In the data rows, the value 128 means zero.
Here are some points, each followed by its number:
[142 194 109 120 118 132 125  34 128 121 101 190 178 134 102 124 117 110
 255 120 119 118 122 134  70 133   0 121 129 143 156 129 129  83 199 131
 144 118 136 143  79 139 111 127 131 145 111 106 108 128 136 153 172 123
 117 146 134 129 124 127 135  91 125 141] 0
[144 119 142 136 100 102 128 158 174 192 109 127 116 196 123 132 149 127
 115 122 124 128 124 154 140 107 142 122 143 135 147 131 130 126 129 120
 138 156 152 155 106 126 169 124 137 135 143 124 140 119 140 111 130 136
 112  97 149 132 115 100 145  97 141 108] 1
[ 78 204 102 137  89 134 125   0 103 124  99 147 114 139 137 146 125  95
 173 122 117 128 130 130  69 129  18 115 132 111 174 132 132 124 151 127
 150 100 151 134 125 127 124 134 132 144 141 117 141 125 126 142 123 131
 110  88 127 120 114 126  87  89 137 134] 2
[112  82 125 137 105 132  76 143 129 120 108 119 122 135 153 136 119 125
 124 114 137 130 126  76 141 123 134 117 124 143 124 134  75 122 122 135
 145 135 141  82 117 129 124 130 144 144 144 121 126 124 130 144 128 125
 113 122 131 119 122 168 145 103 134 132] 3
[142 130 126 142 112 128 128 145 130 120 140 126 144 130 122 151 116 121
 115 126 119 126 131 152 125 118 119 127 122 136 117 132 119 122 129 132
 141 126 150 137 132 132 110 133 127 137 150 145 123 117 126 131 128 129
 116 132 135 121 127 119 119  97 136 122] 4
[135 124 128 130 113 133 138 135 144 127 139 114 127 127 169 144 132 121
 130 125 115 137 145 134 156 168 139 155 103 128 131  82 140 140 114 126
  26 147 160 107 100 140  30 130 122 139 157 131 101 142 132 122 123 127
 124 124 148 129 117 116 140 147 114 104] 5
[ 37 129 123 136  90 123 134   0 146 179 114 125 113 151 115 125 185 122
 132 109 118 138 131 150 144 146 128 122 115  22 164 130 136 116 132 124
 142  99 134 130 123 132 139 138 127 144 142 115 144 129 130 151 116 129
 103  39 136  92 105 122 112  90 130 129] 6
[147 136 124 132 133 136 128 121 112 115 120 134 120 139 144 148 113 120
 134 119 121 150 150 143 132 129 163 107 122 165 126 124 138 120 111 117
  93 138 151 142 121 139 102 136 117 129 152 114 124 129 143 133 123 127
  86 143 154 111 116 120 128 117 123 130] 7
[155 141 136 137 100 122 127 148 175 197 113 118 119 185 118 132 141 116
  89 124 156 129 118 135 139 131 144 121 135 143 131 139 133 126 124 131
 144 142 152 178 118 120 148 127 123 136 149 113 136 125 118 134 126 140
 121 137 166 135 137 125 134 131 132 107] 8
[145 145  63 149 233 115 135 133 121 135  95 111 106  16 104 138 115 110
 127 160 122 134 144 151 152 123 131 124 144 132 168 138 124 126 123  98
  38 146  61 175 183 143 245 115 121 137 126 136 206 163 128 146 126 149
 219 171  90 124 130 123 133 227 137 110] 9
[146 148 126 137 113 131 132 144 140 125 115 121 121 138 146 139 113 122
 125 117 117 129 136 141 134 148 139 134 107 128 119 104 139 126 122 131
  69 139 150 132 133 131  84 130 124 144 145 114 123 131 129 143 125 127
 111 131 138 149 127 120 125 119 132 100] 10
[145 151 125  22 139 129 142 146 125 132 188 229 144  70 112 138 111 207
 150 161 155  50 196 140 148 128 130 121 121 145 143 142 130 151 158 140
 180 141 112  51 118 148 116 137 124  31  80 122 127 132 131 142 139 129
 125 147  79 128 145 116 122 130 123 128] 11
[148 140 131 144 119 128 138 138 109 120 105 119 112 139 176 138 111 120
 125 117 124 134 131 134 132 132 132 117 112 137 119 137 130 121 116 133
  42 145 154 129 129 120  93 135 129 142 145 112 165 149 134 162 124 122
 114 132 134 152 125 123 125 102 123 105] 12
[144 115 130 143 119 131 108 146 107 124 107 124 146 135 148 135 118 124
 122 121 125 127 131 136 111 119 124 119 142 149 123 131 100 125 124 134
 127 101 149 129 129 132 111 133 125 133 138 135 137 119 127 138 121 126
 119 125 132 123 124 119 134  98 130 131] 13
[152  85 119 127  97 114  67 139 129 137  81 126 115 135 129 138 106 122
 110  99 124 136 123   0 146 125 146 129 134 153 122 123 159 129 112 124
 201 155 156  67 121 137  99  86 212 111 142 136 110  99 130 148 136 136
  99 135 131 124 130 255 130 160 132 167] 14
[150 147 138 138 111 133 136 138 123 124 112 142 120 138 200 135 109  81
 116 147  71 129 121  55 141 125 133 118 129 138 119 131 255 122 124 137
 140 132 126 122 118 150 119  97 129  73  71 130 131 139 127 148 134 124
 132 121 137 128 119 120 127 217 136 143] 15
[137 146 122 135 116 135 134 148 129 127 206 122 128 133 134 135 110 128
 125  98 129 138 125 111 150 134 127 191 126 139 121 117 207 121 126 132
  95 129 146 123 124 120  77 130 141 126 145 144  80 116 136 104 117 123
 110 130 142 127 122 136 126 165 120 187] 16
[143 139 137 141 117 125 135 142 128 120 154 121 127 131 117 136 112 125
 127 121 124 134 125 144 142 127 136 125 131 144 121 140 141 124 117 131
 148 132 153 127 135 139 116 127 131 135 151 119 131 118 132 138 132 131
 107 133 129 126 131 130 131  95 127 130] 17
[133  74 136 140 106 131 115 144 119 110 107 115 118 136 148 134 191 122
 128 120 122 131 126 115 125 123 133 118 137 150 128 125  76 130 123 127
 154 139 148 114 115 122 126 127 143 156 145 103 137 111 136 142 130 134
 108 129 128 124 124 130 145  94 131 131] 18
[146 145 223  84 255 133 135 143 121 122 108 117 120  99 135 138 116 150
 148 140 111 190 108 136  81 104 134 117 128 139 112 143 161 157 134 134
 140 135   7 120 145  50 240 122 127 140  19 120 179 133 115 143 124 142
 177 119  96 132 121 115 126 226 134 109] 19
[141  86 125 113 115 127  63 138 110 120 128 124 211 135 115 137 125 128
 129 121 140 111 131 151  97 125  95 120 139 149 122 132 100 124 169 129
 148  68 152 131 100 134 116 131 126 112 147 185 132 129 136 145 124 123
 115 131 130 124 152 123 135  93 128 130] 20
[148 103 123 134 116 139 116 131 131 112 126 116 125 141 101 152 110 125
  70 130 193 124 131  86 141 120 138 171 126 154 123 128 139 127 127 129
 167 132 141  80 120 161 121 130 212 126 155 129  86  96 132 107 110 132
 112 125 132 125 123 183 128 149 119 157] 21
[145 103 146 137 103 131 138 167 118 152 119 114 118 156 119 139 196 122
 109 119 137 129 123 130 125 127 131 117 131 145 108 138 128 113 118 132
 146 143 140 153 129 127 152 141 116 148 151 123 144 127 129 148 128 141
 117 130 155 118 138 119 149  99 135 135] 22
[144 130 127 139 114 127 135 143 110 121 108 126 125 131 141 134 115 126
 122 123 112 132 129 143 125 129 128 119 120 136 119 137 123 125 121 131
 113 135 148 131 131 132 106 131 125 142 149 119 137 121 133 154 126 123
 114 132 130 130 125 123 125  91 132 122] 23
[  0 220 127 135 108 133  42  88 129 124 108 109 106 134 124 120 138 127
 122 123 123 130 127  84 125 160 139 119 138  49 124 137  14 127 115 127
 140 128 141 119 121 127 114 131  21 140 150 122 139 149 129 164 128 121
 118 130 129 141 125 119  61  93 130 128] 24
[142 151 241  87 229 131 140 142 121 121 108 119 115 127 103 132 112 200
 143 165 123 150 120 137 105 112 132 117 129 139  85 125 139 152 129 131
 143 135  44 101 129  63 166 130 132 103  58 119  92 122  66 150 124 125
 147 120  95 129 120 116 128 235 145  96] 25
Which three points above are nearest to each new point by angle, seen from the average point of the numbered points? Their numbers follow each, smallest number first.
[ 85  71 134 122 119  89 236  40 211  79 132 113 108 129 118   0 125 122
 156 125 119 125 122 145 119 128 125 135 110  23 142 135 134 119 121 138
 151 117 152 124 128 140 113 129 112 131 146 125  63 141  92   0 128  99
 117  87 139 176 126 111 113  85 108 114] -> 1 2 6
[145 148  83 112 161 128 137 153 135 116 119 163 126 125  98 141 113 143
 171 134 113 135 130 154 141 121 133 115 126 142 132 138 118 132 135 136
 136 132  72 115 145 125 121 134 128 122  78 119 131 134 134 148 124 121
 144 149  93 127 111 119 127 119 134 136] -> 9 11 19
[142 132 129 131 112 128 144 142 129 128 183 119 128 135 119 129 114 126
 123 100 127 130 132 135 144 146 137 166 125 131 117 128 169 123 117 128
 115 140 149 134 131 105 105 128 134 127 149 165  95 113 137 102 120 127
 114 118 139 118 124 123 122 126 123 159] -> 4 16 17
[142 149 205  97 255 134 135 143 127 125 106 119 116 121 167 134 119 136
 138 136 109 198 107 143  82  95 131 121 124 133 116 143 189 148 125 137
 129 133  17 121 147  19 255 107 130 136   0 117 187 144 134 145 122 127
 187 118 105 129 122 105 122 202 125 121] -> 9 19 25
[139  86 125 145 114 132 129 143 150 145 122 116 123 132 113 142 125 123
  97 121 162 131 126 142 135 124 132 130 132 140 123 138 124 123 122 129
 137 134 149  90 120 126 118 131 142 144 143 120  96 117 121  94 121 121
 115 127 128 132 129 120 138 107 128 115] -> 1 4 21
[145 152 113 140 205 132 133 142 139 128 113 121 117  32 102 133 117 135
 123 177 116 132 134 147 148 127 132 123 127 138 186  86 119 131 128 101
  71 137  36 162 188 167 224 131 129 141 141 115 177 148 122 142 145 142
 207 174  82 130 122 122 127 238 131 100] -> 9 19 25
[ 56 135 130 139  89 120 128  13 151 170 103 126 122 161 116 131 176 120
 123 117 120 127 128 142 143 135 126 126 121  32 153 136 140 117 123 129
 144 104 143 127 130 132 158 132 125 134 139 121 136 130 130 146 122 129
 117  39 131 104 111 123 111  92 132 145] -> 2 6 24
[146 145 152 111 120 123 153 131  86 127 105 114 116 138 215 128 109  87
 146 119 118 156 115 143  50 112 126 111 133 138 106 126 152 164 102 132
 149 126 114 117 112  79 172 130 130 136  63 125 169 110 144 134 124 121
 107 130 125 122 136 128 126 109 127 115] -> 15 19 25
[146 111 130 133 112 139 120 148 116 120 146 123 182 127 102 141 115 131
 124 113 134 104 137 153 109 126 112 124 123 139 118 140 126 130 149 127
 153  90 149 124 122 130 116 128 132 122 150 166 133 124 129 131 133 126
 112 126 133 123 150 124 128  97 129 131] -> 4 13 20
[148 148 164  78 114 132 135 111  54 121 106 112 123 123 172 136 122 114
 146 125 114 149 119 136  45 123 118 117 118 150 121 134 134 192 124 133
 144 117  84 138  91 110 178 132 129 141  83 120 188 129 122 150 121 126
 113 136 140 132 154 122 131 101 130 124] -> 2 19 25
[149 147  86  78 173 125 138 148 124 122 138 183 112  65  92 131 114 157
 145 164 130 120 135 144 144 123 135 116 130 139 139 128 122 142 135 128
 164 133  37  98 154 146 114 122 134  79  73 110 150 122 136 146 125 131
 162 157  83 124 117 125 125 138 133 130] -> 9 11 19
[149 139 143 129 115 129 138 152 104 130 146 136 114 119 139 127 115 130
 131 131 131 137 120 131 149 124 143 125 122 138 122 149 183 118 104 131
 177 139 144 160 142 136 108 128 133 127 139 109 136 116 126 141 123 119
 114 138 147 125 134 120 125  94 129 130] -> 4 17 23
[142 144 138 123 104 128 133 116 114 121 103 131 124 139 157 133 113  97
 152 118 117 128 128 135  87 121 124 119 133 147 133 132 133 151 120 130
 147 131 122 136 125 108 128 127 129 146  97 123 140 126 127 144 122 123
 115 131 134 124 139 121 126 106 131 123] -> 0 2 13
[140 112 122 153 110 119 134 140  86 131 117 128 156 143 127 155 115 107
 124 128 110 134 117 133 108 128 116 123 140 143 120 119  88 142 140 128
 135 109 148 132 126 145 124 125 117 159 150 153 145 124 138 154 114 117
 115 129 126 123 120 139 135  84 133 118] -> 4 13 23
[143 150  86 107 136 122 141 130 108 129 118 133 124  77 177 143 106 110
 114 124 102 127 115 146 132 130 139 114 126 146 127 133 144 133 123 141
 140 134  68 125 137 120 122 127 136 139  69 127 124 122 132 144 124 111
 126 150 130 125 132 122 131 115 127 130] -> 9 15 19
[150 145 115 136 110 130 140 146 137 125 229 123 124 124 130 140 128 137
 118 123 133 116 120 107 152 130 121 190 129 159 120 102 178 132 128 140
  98 139 154 148 114 139  74 139 131 140 143 131 118 115 137 130 102 134
 117 150 141 118 119 112 117 178 108 165] -> 5 16 17
[143 141 142 130 112 126 142 145 112 121 158 123 122 116 124 136 123 124
 122 124 132 131 125 133 143 124 132 122 125 141 119 132 170 121 118 136
 179 139 152 146 139 134 114 128 123 118 147 120 136 119 124 142 129 128
 111 139 146 126 133 124 127  98 128 130] -> 4 17 22
[146  82 127  83 111 129  52 149 115 134 189 121 242 132 116 135 125 137
 109 121 172  68 145 155 103 125 112 122 129 148 120 131 117 122 168 131
 148  74 148 100  89 131 113 132 125  71 150 210 134 129 130 141 125 128
 114 123 132 126 177 121 123  96 121 129] -> 4 13 20
[143  82 121 137 110 131 132 143 155 145 123 115 123 131 118 141 122 123
  97 119 168 129 127 142 134 127 134 134 133 144 118 136 123 124 118 131
 139 133 153  91 120 130 113 132 143 142 144 129  92 118 122  90 119 124
 114 124 134 129 132 117 132 102 131 118] -> 4 17 21
[149 143 156 139 123 130 128 140 123 108 153 120 119 146 128 139 117 152
 145 163 107 133 129 124 138 129 134 142 126 139 128   8 125 122 126 122
  87 141 147 121 182 108 133 123 132  91 121 116   0 162 137 149 229 125
 193 125 145 119 132 142 134 238 124  91] -> 5 16 25
[142 150 128 135 116 135 138 141 122 131 187 124 119 130 143 130 116 118
 120  78 123 131 133 102 141 178 130 203 120 130 127  76 205 126 130 134
  58 138 146 130 122  99  63 127 147 139 158 146  51 132 134  68 128 124
 113 121 135 119 130 136 125 153 132 188] -> 5 10 16
[ 41 132 125 139 118 133 203 108 123  94 112 129  93 130 110   8 112 120
 139 127 150 134 130  95 143 171 136 114 129  28 122 134 100 122 125 132
 142 134 147 122 124 131 118 129  60 139 142 144 116 121 134  34 100 125
 120 125 131 149 121 102 133 101 105 132] -> 2 6 24
[150  86 125 113 113 133  78 143 119 131 148 116 212 134 122 133 124 133
 120 120 136 100 126 144 101 118 102 120 129 154 121 133 106 120 170 132
 142  72 141 129 100 139 119 138 127 106 151 191 131 135 134 142 127 126
 112 139 131 122 155 126 126  92 129 132] -> 4 13 20
[146 129 122 143 109 128 124 145 129 124 213 122 148 134 117 134 113 134
 107 107 147 135 128 141 145 123 137 163 132 145 124 149 167 125 118 130
 161 138 150 114 141 115 119 133 129  91 142 182 108 111 137 113 121 127
 112 122 136 126 129 124 125 129 116 151] -> 4 16 17
